Each path is a new rotation, seen through one point. The rows after it are directions, each followed by how far the rotation turns it, in degrees each step (0 if it stays put).
Each turn is a multiple of 5 degrees from 10 to 175, or 0.
Each row of a path follows its step; steps can be skipped.
Rotation 1:
step 0: [-31 -16  30  10  11  27 -36  22 -40   9  -2  -4  45 -18  17  28  54   4
 -51  21  16  27 -30  23 -35  11  25 -19  13 -30 -11  18  -1  -6  48  11
 -40 -34  70  17  34 -46  11 -41  20 -18   8  -5]
step 1: [-34  15 -16 -28  66 -10  34 -41 -35 -23 -20 -21  33 -33   5  12  18  28
  14   3 -15  17  32  45  -1  24  31   2   5 -30 -23  14  33 -54  25  32
  50   4  24  -5  24  60   4 -31  14 -27   4 -25]
step 2: [-30  37  44  10 -30   6 -30   7 -36 -33 -13  21   6  -9  54 -50  43  -5
  47  51 -17  67 -18  24 -10  17 -12  -2  -9  46  16  22 -22 -35  39 -21
  10 -18  18  15  18  43   3  -9  -5 -29  -4   9]
step 3: [  4   5   1 -11  44 -24  -2  59 -58 -12 -31   7  52   4  28  13  35  -6
  25 -16   3  57   3  39 -45  39 -41 -16 -12 -66  15  31   2  -2  -9  22
 -11  31  31  23 -22 -33   6 -14 -28   7  12  -3]
step 4: [-20   6  26  12  55 -25 -13 -45 -44   8  -4  -2  24 -17  13 -35  22  26
  33  -4   4  58  -2  -4  25  48  70 -11  33 -18 -55   2 -24  -5  40  18
 -11 -40  12  14  27 -40 -11  -9   5   9   3 -38]
step 5: [-12  -8  31 -23  39 -33 -21  10 -12  -6  33  19  -4  14  26 -28  46  40
  29  13 -28  13   4  54 -40  17  12 -17 -51 -18 -16 -18   6 -15 -23  -3
  58 -32   5  34  14  31   3 -16  -3 -90   6  -5]
step 6: [ 21  27  41  35 -32   2   9  21  14  -5  -6   3  67  26  64 -16  18  -7
  38  17  31  61  -5  25  -3  48  18  59  -1 -57  16  23  -7   2   8  22
  30 -17   2  21  26  17  23   0  -9  12  37   8]
step 8: [ -9   3  42  12  34  28  -6 -19 -17  22   4  17  19 -20  33 -32  30  35
 -34  25 -36  -6   2  28  -8  32  22 -11  23 -64  23 -20  22 -46  32  40
  24 -47  28   6  46 -30 -33 -29  36 -33   9  23]
step 9: [-29  21  -6  17   9 -20  14   4  -1 -32 -48  -8  12 -14  31  22  71  15
 -21  11   6  42   8  21  -2  24  40  10 -17   0  15  46  19 -22 -18 -20
  57 -28  45  18  22  76   7  13   1 -32  46 -25]
step 10: [-10  46  28   8   4  -4  28 -16 -26   4 -24  28  56   6   3 -38  15 -30
  33  77 -26  64  -7  37 -36  -5  -6   8   1  -2   2  22  17 -15  33  -2
 -18  32  32  52  -8   4 -32 -32 -15  11  30  36]
Directions:
[-11  13   5 -10  -7   1   3 -12  12   2  -1  10   1   8  -5   5   1  10
   7 -14   3  11 -13   8   4  -6   3   3 -18   3   6  16   8   0   0  -9
  11  -1 -14  -3   5  15  -1  -3  14  -5  -6  10] : 95
[ -3 -12   0   1   5   0   2 -23   4   3  -1  10 -12  -7   4  -9  -9  -4
  -3   9  10  11   9  -1   0  -9   9  -1   8  -1 -14  19  -5  -2  -2  -2
  12   7  -3   1 -15   9   0 -12 -11  14  -2 -10] : 130
[ -5   3 -22  18   6  -1  -3  11   4   0   5   7  -2  13  -4  -2  17  -5
   2 -13   1  -4  -4   0   0 -16   3 -10 -11  -5  -1  -1 -16  -8  -8   3
   6   5  14  -5   3  11  -2  -1   0   3  -9 -17] : 175
[ -5 -12   4   6 -22   1  13  10   6 -15  -1   3  14   3   9  -6 -13   0
   8  -4 -15   8  -4  -8   0   5 -16  -8  -1  -2  -6  -4  -5 -16   5   3
   0  10 -11 -11  -9   5   0  -9   2   2   3  -4] : 85
[ -1  -3  -1   5  13  -9  -3   7  15   4  -9  -2   4  10  13 -22   0   6
  -1  -6  10  -2  -7   2  -1  10  -3   5   4   5  -2  -6  -4   5   3  -5
  28   3  -6   7  -9 -17 -11  11   9  -2   5   0] : 25
[ 14  -9   0  16  -9 -11   5  -6 -12   0 -13   9  12  -1   5   4   3  19
 -11 -12   4  -4  14   7  -3 -11   4  11   0  -8   8  -3   1   4  15  -5
   0   3  -2  -3  -7   0   8   4  -6  -7 -17   2] : 135
